In the rows, 128 means zero.
The rows of A fall into 3 groups, and each row is roughly a mix of its group's hidden directions; some rows fit no group.
A:
[[144  99 124 111 131 143 106  85 147 205 137 141 113]
 [104 133 152 112  83 141 111 165 109  77  92 106 101]
 [120 132 123  89 158  78 110 113 104 166 138 100  80]
 [107 112 155 122 137 130 184  94  84  85 130  96 120]
 [123 137 164 138 159 127 117 173 172 127 109 138 189]
 [ 92  96 134 127 120 117 164 139 169 104  84  80 144]
 [161 165 145 150 129 173 107 155 104 134 124 186 146]
 [188 140 178 118 126 100 128 157 123  91  96 137 142]
 [136  92 111 154 158 130 174  75 107 128 148 141 167]
 [124 133 149 118  93 124  92 166 143  80 118 111  71]
 [129 160 155 100  94 120  84 195 125 127 114 107 125]
 [103 125 166 136  91 133 149 188 143 107 112 136 175]
 [202 127 100 144 129 131 102 100 116 122 171 154 124]
 [ 87 143 135 103  82 177 118 146  97 104 109 135  93]
 [169  94 118 165 132 131 134 156 144  91 134 105 186]
 [ 81 182 139 101  91 122 144 135 116 170 107 104 140]
 [136 104 163 145 116 111 109 171 128  59 120 112  99]
 [ 83 181 145 101  85 121 136 130 113 167 103 107 138]
 [ 60 140 105 133 128 133 136 108 111 178 111  86 122]
 [144 121 143 116 142 115  72 113 120 172 178 170 124]
 [119 139  90 120 137 142 144 104 162 207 143 142 138]
 [151 138  79 122 143 127 135  61 125 121 137 112  78]
 [163 110 149 154 148  85 137 144 130 103 102  90 181]
 [ 99 134 136 115 150 118 151 113 198 115  77 105 135]
 [157  76 140 156 174 112 120 159 143  94 124 165 120]
 [146 122 187 123 133  96 109 168 106 113  74 115 123]
 [149 119 105 103 125  62 138 127 110 120 152  76 100]
 [ 85 110  93 128 121 149 162  78 127 120 109  93  90]
 [ 95  90 129 149 120 145 154 123 184  98 110 107 172]
 [175 105 110 144 148 158 143 114 116 149 149 146 194]
 [ 72 129 120 132 154  94 161  78 128 144 141 142  89]
 [ 94  99 104 125 146 113 171  62 115 139 152 151 129]
 [105 135  90  99 118 158 133  83 133 168 162 165 100]
 [158  91 177 132 154 101 107 176 126 102 101 145 116]
 [145 159 148 151 130  90 168 115 129 109  83 169 164]
 [156 123 140 111 110 128  61 181 156 148 134 152 116]
 [138 122 109 100  95 184  98 137 132 131 166 169  96]
 [ 66 174 116 116  92 128 122 137 128 180 116 118 135]
 [ 88 170 148 140 114 177 136 161  94 135 124 168 142]
 [ 88 117 104 122 139 124 177  60 103 146 129 137 143]
 [172 154 149 140 120 154  84 195 143 125 122 121 127]
 [135  66  96 126 143 109 118  83 121 141 140  83 100]
 [129 172 127 129 149 106 199 157 143 127 115 141 166]
 [125 123  78 131 110 165 114  66 137 145 173 127 120]
 [ 94 110 103 130 104 161 119  61 106 124 162 109 107]
 [167  81 143 148 161 125 123 139 117  58 134 129 115]
 [139  81 121 126 154  90 157 103 119 136 137 136 195]
 [123 130 153 123 115 110  87 177 152  99 138 133  65]
 [102 184 123  90  88 137 135 132 134 185 131 110 140]
 [134 122 101 124 159 113 156  84 131 182 143 141 179]
 [132 123 136 144 157 119 191 115 102  63 126 111 138]
 [ 55 135  89 149 137 129 128 130 138 183 120 127 127]
 [138 132  89 145 154 137 162  59 136 165 154 135 136]
 [ 62 115  86 137 131 153 141  91 126 161 156 118 114]
 [112  67 110 112 136  94 119  84 139 145 145  87 103]
 [140 130 128  89 107 157  88 170 124 121 165  78 105]
 [159  98 115 164 111 155 158 144 142  82  90 102 156]
 [152 122 134 150  81 137 134 179  87  94 111 141 165]
 [150  78 127 131 141 130 151 121 100 123 138 146 204]
 [ 92 111  83 143 147 164 145  68 119 128 132 101 105]
 [151 113 144 127 115 127  94 179 143  73 155 170 119]
 [ 87 102 102 112 132 129 169  64 105 141 146 155 131]
 [ 69 136 107 138 159 129 195 125 114 132 129  96 134]
 [ 80  99 114 121 132 107 175  66 102 118 129 133 128]
 [110 156  86 116 135 129 148  89  84 132 141 105  72]
 [113 111 161 123 109  90 140 178 167 109 132 114 179]
 [123 127 160  80 131  75  99 112 161 164 127 142  98]
 [149 100 107 103 154  73 111  97 126 147 148  87  95]
 [ 96 158 117 127  96 138 170  98 133 143 102  88 176]
 [178 160 110 123 160 144 108  95 107 146 101 144  79]
 [143 147 161 166 151  82 125 158 143 107  94  81 131]
 [ 93 137 159 121 105  98 146 184 149 110 146 125 178]
 [139 168 129 119  81 127  64 175 131 112 121 119 130]
 [ 96 139 103 148 142 120 147  82 128 195  93 119 139]
 [171 155 111 111 154 127 120  92 120 140  86 126  68]
 [142 163 109 144 169 166 114  77 165 127 132 164 134]
 [100 125  88 139 157 139 153  85 131 191 123 100 130]
 [ 90  81 153 128 122 104 139 176 139 126 114  87 166]
 [ 59  97 149 125 118 130 146 167 103 142 108  92 138]
 [142 110 153 101 109  91 107 176 128 108  95 104 176]
 [117 105  75 148 113 148 159  92  94 106 149  90 106]
 [176  69 120 152 167 134 118 106 140 100 147 153 115]
 [112 152 145 116  84 161 100 166 118  92 102 113  84]
 [ 70  77 135 133 101 128 159 145 136 115 111  85 146]
 [103  96 148 137 111 114 150 162 175 100 118 106 182]
 [136 145  83 100  82 176 132  77 132 134 127 111 118]
 [179 115 167 136 143 100 109 172 129  84  99 145 132]
 [129 188 122 102  89 132  95 170 131 147 120  91 139]
 [171  91 123 142 159 125 139 127 123 145 152 150 197]
 [ 72 100 151 101 153 112 100 114 127 184 126 120 106]
 [202 108 163 117 135 120 123 145 140  87 138 162 130]
 [164 151 151 136 105 153  92 189 133 104 101 101 132]
 [ 66 163 100 134 114 126 132 117 131 191 109 117 138]
 [176  70 134 135 159 139 106 142 134  83 155 134 106]
 [ 86 157 116  89  86 119 120 108 141 123 105 102  76]
 [130 120 165 136  92 117 135 196 137 108 128 137 179]
 [ 91 151 129  97  95 155  99 148 131 128 135 149  62]
 [160 103 110 115 139  94 142  98 171 109  90  82 105]
 [135 131 144 165 173 161 127 161 112 157 159 180 137]
 [169 127 160 156 143 136  92 199 139 112 138 139 126]]
Here is one row of each group, with its name. Which group are the others in?
[167 163 118 142 138 145  98 119 109 134 183 180 139]	V
[171 157 168 100 108 118 146 162 117  70 130 124 142]	N
[142 131 118 172 150 168 130 112 136 122 174 157  72]	Q

[128  91 151 156 180  96 166 114 127 140  87 157 132]	N
[ 59 142 119 125 101 156 144 112  84 142 158 140 104]	V
[135 186 136 125 114 130  89 162 162 142 109 101  84]	Q
[113 144 170 139 105 142 128 189 131 122 127 163 179]	V
[ 94  77 131 151 155 125  95 180 124  97 134 130  98]	N
[ 58 123 119 114 155 140 134  79 151 151 114 112 103]	V
[132  97 161 108 148 121  74 109 142 183 118 157 109]	V
[ 92  98  95 117 125 165 125 102 142 157 187 136 104]	N
[158 133 178 111  84 116 108 138 125  82 131 176 129]	N
